One turn moves each row of this set onto another row. After a few examples, where does it send each row asked below?
j_827: [  2.4  -8.3 -15.8   4.0  11.7   7.0  20.8 -10.4  -1.9  -7.1  -2.1   4.8
 -19.5  -6.4]
j_887: [-0.6 -4.3  6.9  1.6 18.2 17.7  8.0 -4.3  2.4 10.1 11.7 15.7 -8.1 -6.6]
j_128: [  1.4  -6.9  12.9  -0.2  12.1  23.7  14.8  -0.4  -4.3  -5.8   1.2   5.3
  -9.0 -30.6]
j_668: [ -0.8  -2.4   5.6   6.2  22.7  22.6   5.8  15.4  12.2   1.7 -15.6  -5.6
  -7.0 -12.4]
j_59: [-7.8 -9.8 -9.7 -2.4 11.7  2.0 22.3  8.9 -0.6 -9.4 -2.4 17.6 -9.1 -2.4]
j_837: [ 5.3  2.5  2.1 -3.9 10.3  0.4 13.1  3.0  7.7 -6.5  9.0 13.6  1.6 -9.1]
j_840: [ -5.2  -8.4  -0.9   2.7  11.5  39.8  21.2   1.5   1.9  -5.3  -3.6   3.0
   0.8 -13.0]
j_544: [ 4.4 -2.3 -4.7 -7.5 11.5 27.8 11.7  8.6  6.2 12.4  5.0  4.4  5.7 -4.3]
j_942: [-17.3 -10.8  -2.6   2.6  17.7  27.8   0.0   0.0  -1.5   1.4  -9.8  -3.4
 -18.7 -10.3]
j_111: [  3.0  -4.2  12.0  12.9   2.1   5.6   2.5   2.8   5.1  -6.8 -16.4   0.4
 -12.9 -18.1]
j_937: [  2.5  -4.1  -4.7 -14.3   2.9  10.0   7.4  11.9   0.4 -11.3  -5.8  18.8
  -4.2 -21.7]
j_4: [ -0.3 -17.3 -21.4  -0.5   9.4  21.6   1.0  -2.2   3.5   2.6  -0.9   8.4
  -4.4   0.0]
j_931: [  4.7 -11.4  -7.9  -1.0   8.7   8.9  -2.2   4.1   7.7 -24.2  -3.0   0.1
 -11.8 -12.7]
j_601: [ 18.2  -8.6  -8.7   1.8  12.9  23.9   7.6  -1.8  16.1  -6.2  -3.7   3.0
  -1.7 -18.2]
j_804: [ 12.5  -4.0  -2.1  -6.3   1.1  30.3   4.0   4.7  -3.9  -3.1  -6.1  13.2
 -16.3 -20.0]
j_205: [-15.2   3.3   8.8   4.8  14.5  19.5   9.5  -6.4   4.7  -2.5   8.6   4.7
  -1.4 -17.5]
j_435: [ -4.0  -4.5 -10.6  -7.2  18.4  12.4  24.8   2.9  12.1  -0.6   3.6   6.2
   4.4 -15.1]
j_410: [-22.2 -15.3  -1.2  10.3   8.9  10.7   6.7  -3.8  -0.6   1.4  -3.5  -1.9
  -9.0  -2.5]
j_517: [  4.4  -7.5   4.2   3.7  13.6   6.7  15.8   9.9  -4.4   7.9 -12.7  11.4
 -13.1   5.9]
j_676: [-12.1  -7.0   3.7  -4.8  13.8  24.8 -11.3   8.7  -0.5  -0.7  -9.6   4.1
 -13.2  -5.1]
j_999: [ -3.1  -4.5  -8.0   6.5   4.9   0.4  26.1   4.2  -6.1  -4.6  -5.8  -0.1
  -2.7 -20.2]
j_709: [  3.8  -4.3   4.4  -5.6   2.0  30.7  13.8  13.4  -1.6  -6.4 -19.4   8.5
   0.3  -6.1]
j_675: [ -1.9 -17.4 -14.9 -11.0   1.6  26.4   1.2  -1.3  -2.8  -5.6  -6.9   0.1
   2.0 -15.9]
j_626: [ -6.0  -9.6 -17.3   6.2  12.0   9.3  -1.3  12.9  11.2  -4.7   2.7   5.5
   2.5 -19.3]
j_627: [-10.2  -1.6   9.7   1.6   7.0  17.0  15.7   6.4  -3.2 -14.7 -17.5   3.6
 -10.4 -24.9]
j_522: [-15.1  -1.5   2.8   7.3   6.4   6.0  10.6  13.6  -7.7  -0.7 -13.9   1.9
  -0.2   1.8]
j_116: [ 5.6  1.1 -0.9  5.6 -2.1 23.3  2.2  2.3 -7.5  8.1 -9.9  9.0 -1.7  4.2]
j_412: [  6.5  -1.4  -3.1  15.4   8.5  32.0  12.9  -9.3   0.4   3.6  -2.1   9.2
 -12.6  -7.4]
j_404: [ -7.6 -14.0   5.1  -1.5   5.9  14.2  17.8  12.7 -17.6  -2.4 -13.4  -2.6
  -3.0 -12.9]
j_431: [ 17.6 -10.2 -14.6   4.9   4.4  14.5   8.5   6.3   4.7  -0.5 -19.7  -1.0
  -2.9 -11.0]
j_368: [ -3.3  -6.7 -11.8  -6.0   8.0   3.8   3.7  -6.2   7.7  -4.6  -5.2 -13.4
  -0.3  -7.6]
j_645: [  5.0  -7.8  -8.2   6.3   2.6  25.5  12.1   7.1 -12.1   4.5   0.9 -10.2
   0.1  -9.6]
j_646: [  4.8   2.0   7.4  11.8  15.5  19.0  -4.2   4.1   5.2   3.0 -10.4  -9.9
 -11.4 -13.6]
j_918: [  9.4 -12.0  -9.4  -3.0  11.2  27.1  19.7   3.1   0.3  -1.7 -12.3   6.4
 -21.3  -0.3]
j_806: [ -4.2  -1.8  -1.3  -6.8   0.0   5.0  11.2  -8.2  -7.2  -9.7   3.5  10.1
  -8.9 -22.8]
j_656: [ -2.6  -7.6   9.6   8.7  17.6  11.3  14.2   4.7  22.0  -5.1 -12.5   7.3
 -11.4 -13.0]
j_130: [ -3.0   3.6   6.8   9.8  15.5   8.6   8.1  -1.6   7.1  -2.6  -6.5  16.5
 -18.6   1.7]
j_554: [  6.6  -1.7  -8.7   5.1  -1.4   0.3   4.0   4.6 -12.7  -4.2   1.5  -0.4
  -0.1 -11.0]
j_628: [ -3.6  -7.1 -17.9  -3.4  10.3   6.1   6.4  -1.8  14.9   1.1 -15.4   6.8
 -13.7 -19.2]
j_848: [-20.5 -10.8   8.5  -4.7   4.9  14.7  -3.6   5.4   5.0  -3.3  -1.1   7.6
   1.3 -11.5]

j_205 moves to j_130
j_931 moves to j_626
Now find these:
j_645 moves to j_804
j_116 moves to j_709
j_942 moves to j_646
j_827 moves to j_554
j_601 moves to j_4
j_404 moves to j_128
j_806 moves to j_837
j_111 moves to j_848

